Each path below is one point turned by a fixed rotation once a step. After each direction that follows a path, write how fast that rotation turns it, in degrees each step (0 if it stays still).
Each turn is a multiple of 5 degrees from 10 to 175, or 0.
Each row of a path follows its step; steps can be skipped.
Rotation 1:
step 1: [-1.58 -3.51  0.37  0.88  0.21 -1.24 -3.74  1.07 -2.60  2.89  1.04  1.40
 -0.40  1.47 -1.47  0.55  0.77 -0.24  2.03  1.65  2.07 -0.49  0.12  0.02
 -0.43  0.95 -0.97 -0.73 -2.08  0.52 -2.24  0.02  0.08  1.31  0.03 -1.13
 -1.63 -1.53  0.32  0.88 -1.33 -2.05  1.27 -1.75  0.63 -2.09  0.46 -0.16
 -1.17 -2.93 -0.77 -0.31  1.29  1.38  1.61  0.62  2.39  0.23 -2.20 -0.57
 -1.21  2.23 -2.82 -0.20  1.33  0.70  1.27 -0.22  1.43]
step 6: [-1.43  1.71 -1.02  0.72 -0.03 -0.83  0.20  0.20 -1.98  0.25 -2.02 -0.58
 -0.03 -1.43 -0.80 -2.15 -0.75  0.87  1.39  1.60  0.44 -3.28 -0.46  3.14
  2.76  1.18  0.28 -1.06  0.12 -1.36 -2.62  1.45  1.94 -1.64  1.04 -1.68
 -1.85  0.98 -0.23 -1.60 -1.29 -0.25  0.65 -4.27  2.09 -0.72  1.15  2.69
  0.73 -2.90  1.24 -0.43  0.70 -1.27  0.27  0.16 -0.02  0.71  0.58 -0.94
  1.22 -0.83 -1.61 -1.15 -0.08  0.84  1.96  2.15  0.25]
step 11: [-1.44  1.33  0.24 -1.29  1.55 -1.27  0.38  0.55 -3.83  1.64  1.75 -1.00
  0.21 -1.03 -0.20  1.32  0.04  0.48  1.28  0.29  0.10  0.98 -1.32  1.37
 -0.28  1.36 -0.88  0.73 -0.16  0.15 -1.16  1.52  1.17 -0.34  0.26 -0.16
  1.18 -1.24  0.12  0.47 -1.07  0.53 -2.42  0.60  0.10  0.37  1.53  0.95
 -1.21 -1.68  1.25 -2.08 -1.08  1.05  3.28 -1.11  0.46  2.11  2.33 -1.28
  0.10  1.39 -2.28  3.35 -0.10  2.39  5.31 -0.82 -1.21]
step 13: [-2.90 -0.86  0.31 -0.12  0.51 -1.16 -1.54 -0.03 -3.57  4.46  1.19 -1.87
  1.10 -0.10 -1.44 -1.26 -1.22  1.88 -1.23 -2.23 -0.23  1.16 -0.90  0.78
  2.66  1.61 -1.32 -0.88  0.85 -1.34 -3.03  0.51  1.10 -0.16  0.17 -0.91
  0.47 -0.97 -1.21 -0.25 -0.54 -1.54 -1.39  1.06  0.35 -0.62  2.90  1.47
  0.54 -0.97 -1.33  0.41  0.82 -1.10  0.17  0.89  3.45  1.52  0.85 -0.76
  0.15  1.29  0.28 -0.55  0.85  0.48  2.54  1.79  1.70]
step 17: [-0.75  0.15 -1.91  0.57 -0.82  0.70 -0.28  0.44  0.00  4.09  0.31  0.71
 -0.17 -1.38 -4.87  2.54 -0.85  0.07  1.67  0.46  0.72  1.28  1.35 -0.60
  3.24 -0.60 -1.40  0.81  0.49  0.15 -0.29 -0.48 -0.40  0.42  1.45 -0.56
 -1.91 -1.54 -2.07 -1.76 -0.27 -1.14 -1.16 -2.45  2.23  0.99  1.63  2.02
 -0.93 -2.62 -0.71 -1.62  2.41  0.87 -0.12  0.35  0.09  1.32 -1.77  1.18
  0.73  1.26 -2.26 -0.19 -1.09  1.49  0.38  0.21  2.23]
step 18: [-0.86 -1.06  0.76 -1.29 -2.50 -1.16  2.07  0.91 -1.24  1.15 -1.04 -1.92
 -0.02 -1.10  0.40 -1.47  0.04 -2.91 -0.10  1.92  0.38  1.24 -0.13  0.32
 -0.54  2.53 -0.17  1.04 -0.48  0.29 -1.22  1.53 -0.51 -2.27  1.55 -0.45
 -3.04 -1.66 -0.97 -1.35 -3.26 -1.15  1.68 -1.17 -0.28  0.06  0.48  2.74
  3.48 -1.94 -0.29 -1.16  1.30  3.16  2.80 -0.54 -0.18  1.17  1.27 -1.34
  1.26  1.35 -0.32 -0.29  0.22  1.88  1.78  0.24  1.09]
step 20: [-1.41  0.26  0.81 -0.95 -0.79 -2.43 -1.59  0.23 -0.43  1.30 -1.20 -0.54
  0.35 -1.12  0.82 -1.10 -0.89 -2.28 -0.03  1.24  0.89  1.15 -0.29  2.11
 -0.20  1.71  0.64 -1.78 -0.52 -0.33 -5.67 -0.31  1.43  1.29 -1.79 -3.12
 -2.37 -1.73 -2.65  0.71 -1.97 -2.29  0.27  0.27  2.34  0.24  0.31 -1.01
  2.78 -0.72 -0.35  0.55  0.74  1.90  1.23  0.62  2.06  1.42 -0.54  0.13
 -0.07  0.37 -1.70 -1.24  0.27 -0.85 -0.13 -2.31 -0.60]
[-0.64 -0.17 -0.47  0.26  0.07 -0.30 -0.07 -0.17 -0.47  0.50  0.08  0.00
 -0.50 -0.04  0.25 -0.33  0.68 -0.27 -0.14  0.14 -0.03 -0.20 -0.28  0.33
 -0.82  0.35  0.21 -0.84 -0.44 -0.43  0.26  0.17 -0.27 -0.27  0.46  0.03
  0.13  0.15  0.25  0.37  0.21 -0.33  0.15  0.14 -0.07 -0.55 -0.10  1.11
  0.31  0.15  0.07  0.34  0.16 -0.17  0.18 -0.02  0.76 -0.67  0.30 -0.13
  0.41 -0.13  0.34  0.36  0.27  0.61  0.29  0.09 -0.27]	145
[ 0.36 -0.04  0.34 -0.03  0.40  0.58 -0.59  0.34  0.30  0.21 -0.26  0.11
 -0.01  0.10  0.42  0.01 -0.21 -0.31 -0.07  0.63  0.73 -0.41 -0.35 -0.41
 -0.51  0.12  0.27  0.52 -0.20  0.17 -0.23  0.03 -0.36  0.15 -0.43  0.12
  0.50  0.02 -0.12  0.03  0.45 -0.61 -0.26  0.29 -0.53  0.77  0.54  0.47
  0.50 -0.22  0.87 -0.15  0.36 -0.53 -0.03  0.04  0.18  0.48  0.51  0.42
  0.24  0.24 -0.48  0.02  0.32  0.13 -0.12 -0.04  0.37]	40
[-0.17  0.18  0.18 -0.08  0.15 -0.22 -0.03 -0.47  0.09  0.05  0.20 -0.11
  0.52 -0.40 -0.63 -0.84  0.81  0.01  0.18 -0.22  0.12 -0.49 -0.16  0.30
 -0.74  0.03  0.22 -0.40  0.27  0.36  0.04  0.39  0.35  0.40 -0.11  0.42
  0.37 -0.69 -0.28 -0.66 -0.01  0.25  0.34 -0.46  0.21 -0.01  0.21  0.28
  0.52  0.17  0.48 -0.44 -0.02 -0.13 -0.06 -0.07 -0.85  0.06  0.00  0.48
  0.18 -0.39  0.28 -0.21 -0.51 -0.60 -0.49  0.46 -0.01]	175
[ 0.07  0.25  0.05 -0.11 -0.53  0.20 -0.26 -0.40 -0.05  0.58 -0.22  0.52
 -0.87  0.05 -0.83 -0.53 -0.79  0.38 -0.48  0.45  0.23 -0.38 -0.45  0.29
  0.52 -0.41  0.24  0.12 -0.07 -0.42 -0.13  0.09 -0.24  0.36  0.05  0.40
 -0.27 -0.27 -0.91 -0.23  0.23 -0.10  0.10 -0.09 -0.10 -0.12  0.01 -0.24
 -0.18  0.07  0.06 -0.09 -0.01 -0.07 -0.09 -0.57  0.65  0.30 -0.23 -0.50
  0.12 -0.25  0.89 -0.34  0.01  0.33 -0.32  0.24  0.11]	95
[-0.11 -0.19  0.49 -0.74 -0.11 -0.62  0.21  0.54 -0.92 -0.65 -0.03 -0.30
  0.34  0.02 -0.30 -0.41  0.01  0.06 -0.61  0.38 -0.41  0.02  0.37  0.67
 -0.30  0.23 -0.23 -0.30 -0.38 -0.06 -0.07  0.57 -0.11 -0.53 -0.24 -0.41
 -0.39  0.41 -0.20 -0.10 -0.25 -0.19 -0.12  0.69  0.34  0.68  0.28 -0.26
 -0.29 -0.21  0.25 -0.28 -0.37 -0.46  0.08 -0.38  0.17  0.25  0.33 -0.04
 -0.34 -0.03 -0.14  0.04 -0.06  0.45 -0.58  0.46  0.11]	155
[ 0.00 -0.61  0.15  0.60 -0.02  0.34 -0.55  0.67 -0.18 -0.05 -0.03 -0.37
 -0.54  0.23  0.09 -0.38  0.30 -0.23  0.17 -0.11 -0.17 -0.36  0.17  0.22
  0.77  0.42 -0.08  0.02  0.28 -0.30  0.08 -0.22 -0.36 -0.80  0.45  1.12
 -0.39  0.01  0.46 -0.10 -0.52 -0.22 -0.09 -0.36 -0.28  0.12  0.29  0.16
  0.35 -0.10 -0.29 -1.02 -0.13 -0.37 -0.35 -0.17 -0.46 -0.14  0.20 -0.59
 -0.05  0.02 -0.02 -0.30 -0.29 -0.22  0.01 -0.13  0.25]	90
Rotation 2:
step 2: [-0.48 -3.32 -0.20  1.34 -1.91  1.58  0.60 -0.73 -0.45 -1.34  1.87  0.19
 -0.76 -0.11 -1.26 -3.29 -2.73  0.25 -0.73 -0.54  3.45 -1.18  1.56 -0.57
 -1.21  1.82 -0.37 -1.25 -0.01  2.55  3.96 -1.13  0.08 -1.22  2.77 -0.43
  2.27 -1.14  1.33  2.71 -1.04 -0.47  1.75  0.25 -0.30  0.11  1.47 -0.57
  1.46  0.83 -0.94  0.01  2.45 -1.24  1.31  0.06  0.14  1.94  0.50  1.71
 -0.69 -1.30  2.14  0.77  0.12 -1.81  0.29 -0.27  0.52]
step 4: [ 0.28 -4.54  0.85  1.00 -1.98  1.05  0.31 -1.26 -0.86 -0.45  0.93  1.80
 -1.12  0.46 -0.84 -0.32  1.47  0.02 -1.03  0.82 -0.39  0.34 -1.83 -0.78
  1.95 -0.50  0.20 -0.40 -1.45  0.47  0.97 -1.16 -0.83 -1.31  1.42  0.57
  0.89 -1.72  0.18 -1.09 -3.68  2.25 -1.09 -0.51 -0.87  1.57  2.06 -0.97
 -1.13 -0.17 -0.26 -0.28  2.36  0.52  2.58  0.01 -1.28 -0.71  1.41  1.98
  2.27 -0.77  0.04  3.69  2.67 -1.63 -1.24 -0.74  3.17]
step 13: [ 0.74 -0.61  1.54 -2.59  1.35  1.00  0.39 -0.01  1.93 -0.27 -0.40 -0.47
  0.67 -0.64  0.47 -0.33  1.01 -2.36 -0.68 -1.94 -1.09  1.32  0.91  0.43
 -0.04 -1.36 -0.66  0.74 -2.04  2.73  0.48 -0.66 -1.37 -1.12  1.78  2.25
  0.86 -1.48 -1.04 -2.47  1.52  0.67  1.33 -0.95  1.49  0.60  0.52 -1.29
  0.46  0.38 -2.07 -1.24  5.19  0.65 -1.07  2.10  0.55  0.83  2.30  0.41
  2.44  0.63  1.18 -1.82  2.08 -1.39 -1.63 -2.58  0.50]
step 20: [ 2.03  0.60 -1.69  0.94  1.04 -0.25 -0.91 -0.32 -0.16 -2.77  1.13 -0.67
  2.14 -0.65 -0.33  0.63 -2.05  1.48 -1.17 -2.13 -1.01 -0.40  1.15  0.06
  0.89  1.32 -0.65 -1.03 -1.15 -0.18 -0.04 -3.28 -0.75  2.75  1.39 -0.02
  0.32 -0.56 -0.54 -1.49 -2.46  1.91 -0.11  1.06  1.39  0.97 -1.82  1.49
  0.30  1.94  2.10  0.26  4.09 -0.43 -0.39 -0.92  1.88  0.01  2.83  1.36
  0.75  2.21 -0.32 -1.23  1.00 -1.98 -3.35 -2.75  0.28]
step 25: [ 0.29 -1.30  1.33  1.39 -0.58 -1.43  0.54 -1.83  1.41 -1.17  1.49  0.15
 -0.52 -2.21 -0.21  1.34 -1.84 -0.19  0.26 -1.67  1.50  1.58 -0.91  3.79
 -0.77  1.27 -0.36 -2.39 -0.70 -1.31  4.82 -0.54  1.76 -1.86  1.82  1.15
  0.36 -3.29 -0.32  2.29 -0.90  1.71  1.84  0.10 -1.27 -1.69  0.36  1.14
  1.84  0.53  1.83 -1.42  1.76 -0.71  0.27  3.05  1.21  0.41 -0.95  1.31
 -1.83  0.48  0.15 -0.05 -1.05  0.78 -0.36  0.30  0.45]
step 26: [ 0.35  4.69  1.08 -2.74  0.48  2.03 -0.70  0.54  0.27 -1.40  0.90 -0.39
 -0.10 -0.18  0.06 -0.18  0.97 -0.76 -0.70 -2.46 -1.93 -0.82  2.36  1.36
 -0.43  1.30 -0.84 -0.73 -0.43  2.28  0.76 -1.30  1.85  0.72  1.37  2.29
  2.71  0.97 -2.26  0.36  1.30  0.62  0.11  0.40  2.96  0.71  3.26  1.89
 -0.47 -0.22  2.27  1.92  3.36  0.16  0.15 -0.88 -2.99  0.45 -0.42  1.55
  0.03 -1.39 -0.45  0.24  0.11  0.83 -0.92 -1.10  0.39]
step 28: [ 0.90  1.28 -2.28 -0.19  0.47  0.00 -2.07 -0.55  0.14  0.01  2.55 -1.18
  0.05  0.02  0.33 -0.25  0.76  1.19  0.72  1.43 -1.48 -0.08  4.91 -2.32
  0.44 -0.86 -0.83 -0.40  2.04  0.84  0.76 -1.80  1.70  1.49  0.08  1.21
  1.55  0.01  0.72  1.75 -2.43  0.57  2.06  1.02  0.00  1.35  2.46  4.39
 -1.61 -0.14  1.15 -1.68  1.06 -1.64  1.61  2.62 -1.53  2.02  1.34  0.08
  0.43 -0.88 -1.07 -0.15  0.83  0.33 -1.24 -1.57  0.08]
[ 0.07  0.68 -0.35 -0.38  0.57 -0.05 -0.13  0.18  0.41  0.07 -0.25 -0.08
 -0.12  0.45 -0.47 -0.13 -0.47 -0.06 -0.28  0.44 -0.60 -0.45  0.28 -0.14
  0.42 -0.12  0.39 -0.12 -0.42  0.38  0.36  0.28  0.20 -0.41  0.41  0.61
  0.20 -0.29  0.44 -0.18 -0.04  0.03  0.05 -0.56  0.01  0.26 -0.37 -0.08
 -0.28  0.00 -0.80 -0.52 -0.27 -0.41  0.45  0.09 -0.81 -0.34 -0.20  0.65
 -0.13 -0.26  0.06 -0.65 -0.20 -0.37  0.46 -0.64  0.06]	170
[ 0.46 -0.04  0.39 -0.56  0.05  0.61  0.25 -0.14  0.13 -0.37 -0.01  0.36
  0.20 -0.09 -0.50  0.18 -0.19 -0.02  0.70  0.00 -0.31  0.20  0.63 -0.62
 -0.23 -0.22  0.37 -0.44  0.55  0.22 -0.30 -0.25  0.19 -0.08 -0.81  0.42
  0.06  0.37 -0.16  0.25  0.02 -0.59 -0.01 -0.14 -0.04  0.06  0.60  0.72
  0.05  0.12  0.24  0.47 -0.22  0.18  0.01 -0.65 -0.51  0.06 -0.35 -0.55
 -0.18 -0.20 -0.33 -0.32 -0.65 -0.26  0.73  0.36  0.10]	155
[-0.18  0.18  0.43 -0.23  0.66  0.14  0.83 -0.04  0.57  0.59  0.04  0.50
  0.28 -0.23 -0.35 -0.35  0.33 -0.03 -0.38  0.16 -0.71 -0.32 -0.77  0.59
 -0.30  0.27 -0.18 -0.06 -0.07 -0.20 -0.22  0.00 -0.03 -0.21  0.37  0.50
 -0.47 -0.52 -0.50 -0.07 -0.39  0.05  0.05 -0.20  0.09  0.04 -0.15  0.33
 -0.17 -0.10  0.15 -0.01  0.08 -0.10 -0.34 -0.28 -0.50  0.90 -0.11 -0.49
  0.52 -0.10  0.70  0.36 -0.14  0.33 -0.21  0.44  0.42]	85
[ 0.12  0.51  0.58  0.32  0.24  0.12  0.10  0.29 -0.30 -0.33 -0.70 -0.26
  0.11 -0.46  0.67  0.27  0.03  0.23 -0.02 -0.02 -0.62  0.29 -0.57 -0.03
  0.21  0.24  0.31 -0.42 -0.77  0.55 -0.34 -0.40 -0.01  0.38 -0.45  0.14
  0.22  0.19 -0.24 -0.75 -0.44  0.08 -0.21 -0.17  0.55 -0.37 -0.13 -0.38
  0.01  0.17 -0.26  0.51 -0.01  0.85  0.19 -0.16 -0.07  0.14  0.72  0.51
  0.00 -0.37 -0.13  0.01  0.30 -0.60  0.03  0.36  0.01]	110
[-0.05 -0.42  0.04  0.01  0.09 -0.54  0.80 -0.25 -0.50  0.21  0.10  0.49
  0.03  0.58  0.27 -0.45 -0.41  0.26 -0.23 -0.02  0.15  0.41  0.25 -0.66
 -0.36  0.18 -0.69  0.04  0.05  0.42 -0.13  0.38  0.30  0.58 -0.04  0.36
  0.23 -0.05  0.86  0.26  0.17  0.39  0.65 -0.47 -0.16 -0.15  0.07 -0.85
 -0.30 -0.47  0.04  0.32 -0.23  0.54 -0.07 -0.15 -0.33  0.05 -0.03  0.20
  0.66 -0.07 -0.13  0.64 -0.21 -0.09  0.37 -0.04  0.36]	10
[-0.54 -0.07  0.18  0.09  0.01  0.24  0.26  0.04 -0.52 -0.19  0.15 -0.33
 -0.58  0.48  0.14 -0.47 -0.29  0.39 -0.28 -0.16 -0.40 -0.16 -0.06  0.04
 -0.45 -0.13 -0.69 -0.04 -0.31  0.01  0.10 -0.25 -0.33  0.12 -0.24 -0.73
 -0.43  0.96  0.40 -0.12 -0.60 -0.09  0.24  0.00  0.27 -0.77 -0.12  1.00
 -0.31  0.37 -0.64 -0.12  0.03 -0.62  0.14  0.20  0.35  0.22  0.11 -0.32
  0.08 -0.22  0.30 -0.14 -0.49  0.03  0.55 -0.36  0.01]	85
[ 0.27  0.04  0.08 -0.29  0.47  0.59  0.03  0.29 -0.29 -0.05  0.29 -0.23
 -0.38 -0.04  0.02 -0.24  0.33  0.23  0.02  0.44  0.63  0.13  0.32 -0.04
  0.02  0.48  0.12  0.74  0.59  0.24  0.01 -0.59  0.34  0.44  0.38  0.57
 -0.11 -0.42 -0.08 -0.66  0.01  0.26 -0.04  0.63  0.00 -0.01 -0.82 -0.32
  0.77 -0.17 -0.21 -0.05  0.03 -0.51 -0.40 -0.07  0.50  0.04  0.57 -0.42
 -0.02 -0.56 -0.19 -0.07 -0.43 -0.23  0.69 -0.01  0.45]	100
